[[-0.16  0.35 -0.93 -2.19 -0.17 -0.50 -0.50  0.58 -1.12 -0.01 -0.33]
 [-1.98 -1.53 -1.45 -0.86  0.39 -2.35 -2.35  1.73 -1.79  0.20 -2.03]
 [ 0.34  0.39  0.11 -0.26 -0.06  0.35  0.35 -0.14  0.10  0.00  0.36]
 [-0.18  0.31 -0.91 -2.15 -0.19 -0.48 -0.48  0.59 -1.10  0.00 -0.33]
 [ 0.43  0.35 -0.54 -1.87 -1.66  0.53  0.53 -2.33 -0.35 -1.38  0.34]
 [-1.81 -2.17 -1.00  0.28 -1.23 -1.61 -1.61 -1.58 -0.91 -1.43 -1.69]
 [-2.04 -2.58 -1.08  0.51 -1.70 -1.73 -1.73 -2.46 -0.89 -1.95 -1.87]] yields -2.58

[[ -3.9   6.6   3.2  12.0 -12.7 -23.1   3.3  16.7   5.6   0.2 -18.9  -8.5
   14.9   6.0  -9.6   2.5]
 [ -5.0   2.3   3.8  14.1 -10.9 -18.1   1.9  12.0   2.8  -1.5 -16.4  -8.6
   13.4   6.2 -10.5   5.5]
 [ -0.2   5.5  -7.8 -27.6  -6.9 -18.4  12.9  17.0   9.3  -3.7  -0.7   4.0
   -2.2  -9.1   2.3 -24.9]
 [  3.5   5.2 -11.6 -26.8  -1.1  -5.6  -5.4  -1.7   0.9   1.3   1.1   2.0
  -15.0 -11.7   7.8 -20.5]
 [  7.3  13.0  -9.9  -7.6  -2.3  -6.6 -25.4  -8.6  -2.5  11.2 -12.1  -7.6
  -14.2  -4.1   7.7  -7.4]
 [  3.3  14.5  -1.6  13.2  -9.2 -18.4 -18.6   4.3   1.1  10.8 -23.5 -12.7
    3.1   5.8  -1.8   3.9]] yields 14.5

[[ 1.0  1.4 -0.7 -1.0 -1.4 -0.3  0.1  1.3 -0.9 -0.6]
 [-1.6 -0.2 -0.7  0.9  0.2  1.0 -0.6  0.6 -0.9 -1.0]
 [-2.5  0.4 -0.7  0.5  0.2  0.2  1.3  0.8  0.6  1.0]
 [-0.9 -0.4  0.5  1.0  0.1 -0.3 -1.0  0.6 -0.2  0.3]
 [-0.4 -0.8 -0.3 -1.2 -0.1 -0.3  0.3 -1.0 -0.3 -0.7]
 [-0.8  1.6  0.9 -1.0  0.2 -0.3  0.6  0.2 -0.8 -0.5]] yields 1.6

[[ -78.1   72.8   13.6   38.8   43.1   53.8  -42.2  -65.3  142.7   54.9
   -38.8]
 [  16.1   27.3  -21.6   26.5  143.4  -17.6  105.6 -174.8   72.2   42.3
    -9.9]
 [ -34.8   85.6  -78.6   84.6  -21.0   -5.8   72.5    1.1   31.1  -14.8
  -104.8]
 [ 221.7  -77.5    9.4   47.1   45.2    6.0  231.4   26.3 -106.9    4.4
    26.0]
 [  93.9    2.8   43.2  -17.6  -10.0   52.4   99.3   79.1  -57.5   85.0
   138.9]
 [ -87.7   87.4   13.0   62.6   25.0   47.2  -61.4  -26.5  147.9   31.8
   -68.3]
 [  99.2  -26.5   84.9   37.6   69.8   61.5   77.7  -32.5   59.1   85.0
    30.7]
 [ -46.1   92.4  -13.4   59.6   73.5  -11.7   59.9 -101.5  103.8   64.4
   -35.6]] yields 92.4

[[-0.06  0.14 -0.13 -0.07 -0.08 -0.06 -0.16 -0.07 -0.06 -0.06 -0.09 -0.13
  -0.08 -0.13  0.01 -0.09]
 [-0.07 -0.18 -0.04 -0.05 -0.05 -0.05 -0.15 -0.05 -0.02 -0.06 -0.05  0.02
  -0.01 -0.03  0.27 -0.04]
 [-0.07 -0.13 -0.09 -0.06 -0.05 -0.07 -0.22 -0.07 -0.03 -0.06 -0.04 -0.03
  -0.10 -0.09 -0.07 -0.11]
 [-0.06 -0.17 -0.11 -0.05 -0.09 -0.07  0.14 -0.05 -0.03 -0.06 -0.05 -0.31
   0.03 -0.13 -0.18 -0.08]
 [-0.05 -0.08 -0.10 -0.06 -0.01 -0.06  0.01 -0.06 -0.08 -0.06 -0.02  0.07
   0.01 -0.03 -0.08 -0.02]
 [-0.06 -0.04 -0.07 -0.06 -0.08 -0.07 -0.07 -0.05 -0.05 -0.05 -0.06  0.05
   0.02 -0.12 -0.06 -0.07]
 [-0.06 -0.06 -0.14 -0.05 -0.08 -0.06  0.14 -0.06 -0.03 -0.06 -0.05 -0.31
   0.03 -0.14 -0.10 -0.06]
 [-0.05 -0.04 -0.05 -0.04 -0.08 -0.07 -0.27 -0.06 -0.02 -0.06 -0.05  0.01
  -0.17  0.00 -0.02 -0.10]
 [-0.05  0.06 -0.06 -0.06 -0.10 -0.05  0.19 -0.07 -0.03 -0.06 -0.04 -0.04
  -0.14 -0.03  0.10 -0.05]] yields 0.06

[[-0.1  0.0 -1.3  1.9 -0.5  0.5]
 [-0.1  0.0 -1.8  2.5 -0.7  0.7]
 [ 0.1  0.1 -0.3  0.7  0.0  0.2]
 [ 0.2  0.2  0.7 -0.5  0.4  0.0]
 [ 0.0  0.1 -0.7  1.2 -0.2  0.4]] yields 0.1

[[  33.67 -125.30   20.96  -82.61  -33.14  -11.36   -4.81 -104.24  -54.48
  -155.53 -151.15  -30.09]
 [  32.08  -51.22  -56.53  -72.55  -48.58   -8.92  -51.47 -212.21   70.65
  -172.62  -77.06 -195.81]
 [ -25.40   68.79  -10.47   39.58 -100.95  -35.98  -39.70  -40.70 -103.42
    -9.63  -72.06 -116.59]
 [ -76.07  -55.97   27.21  -64.00  -49.56  -75.94  -61.94  -21.05   71.54
   -20.27   31.71  -33.18]
 [-142.19 -197.91   10.89   69.09   -3.02  -63.43 -113.54   49.81  -15.32
    33.26  -70.73   72.05]
 [ -49.20    9.44  -77.70  -31.30  -59.13  -68.82  -69.29  -61.11 -189.94
   167.19   68.81 -133.99]
 [ -43.25   82.39  -48.73  101.57  -47.96   -5.59   18.97  179.75 -150.30
   -81.95 -159.13 -205.57]
 [  11.19  -47.17  -52.72  -38.51 -120.18 -127.23  -49.21  -76.45  -56.34
    -8.15  -79.87 -142.84]
 [ -65.65  -45.40   23.33  -48.40 -101.11   -4.62   57.40  -54.63   13.36
  -158.98 -100.22  -32.45]
 [ -78.68   13.47   -2.98  -96.14  -94.30  -78.25 -147.08  -17.71 -126.50
   -31.18  -55.83  -81.32]
 [  16.86   68.62   -9.95  -12.47  -80.40  -28.49   26.11  -57.98  -20.18
   -63.25  -93.10 -130.76]
 [  30.31   -6.41 -155.83   44.16 -139.25  -36.96   45.64  -60.19  -95.00
   -82.70  -57.66  -83.48]] yields -6.41
---
[  0   6 -35  16] => 16, 6

[ 18 -11  29  -6 -25   2] => 29, 18

[-17  25  -7  -5  -2 -30] => 25, -2

[[-34 -27 -37 -27]
 [ -4  10  -3   2]
 [  1 -16  -4 -13]] => 10, 2

[  4  -2  11  -4 -28] => 11, 4

[ 29 -11 -22  26  35] => 35, 29

[-11   7  23  10  26  35 -10] => 35, 26
---
[60 24 42 63 50 28 93] ans = 93, 24

[35 49 11 42 76  4] ans = 76, 4

[[  4 -33  11   7  17]
 [  9  39   0   4  -4]] ans = 39, -33

[9738 7327 9194 2028 6616] ans = 9738, 2028

[20 77 83 89] ans = 89, 20

[[5165 6070 5704 5836]
 [2826 4766 5720 8976]
 [2619 4538 5910 6293]] ans = 8976, 2619
---
[[ 25 -10   1 -26  17   2]
 [ 27  -9   1 -25  16   3]
 [ 14 -12  -4 -29  21  -1]]: 3

[[ 35  33  15  28  -1  23]
 [-36 -16   5   2 -30   4]
 [ 32 -22 -36  36 -30 -15]]: 4

[[-28  -8   6   1 -10]
 [-21  30  -7   1  27]
 [-11   7 -35  27  13]]: 27

[[ -5  18  17 -24  -9 -27 -21]
 [  6  14 -14  32  16  25  21]
 [-10 -22 -19   8 -10  -2 -13]]: 21

[[-26  23 -14 -27  19  24]
 [ 16 -18  18 -30 -16  13]
 [-10 -33  29   2  26 -27]]: 13

[[ 13  17 -17  26  -7]
 [  9 -28 -22 -16 -26]
 [  6   3 -31 -23   9]]: -26
---
[158 805 231 117 105] gives 231

[ 86 115  49 101 199  70 164] gives 164

[-631  303 -568  701] gives 303

[[-10  -7 -10  -5 -14]
 [ -3  27   4 -13 -31]] gives 4

[ 31 -31  15   9 -11] gives 15

[117  21 244  34] gives 117

[   9 -734  636 -401 -421] gives 9
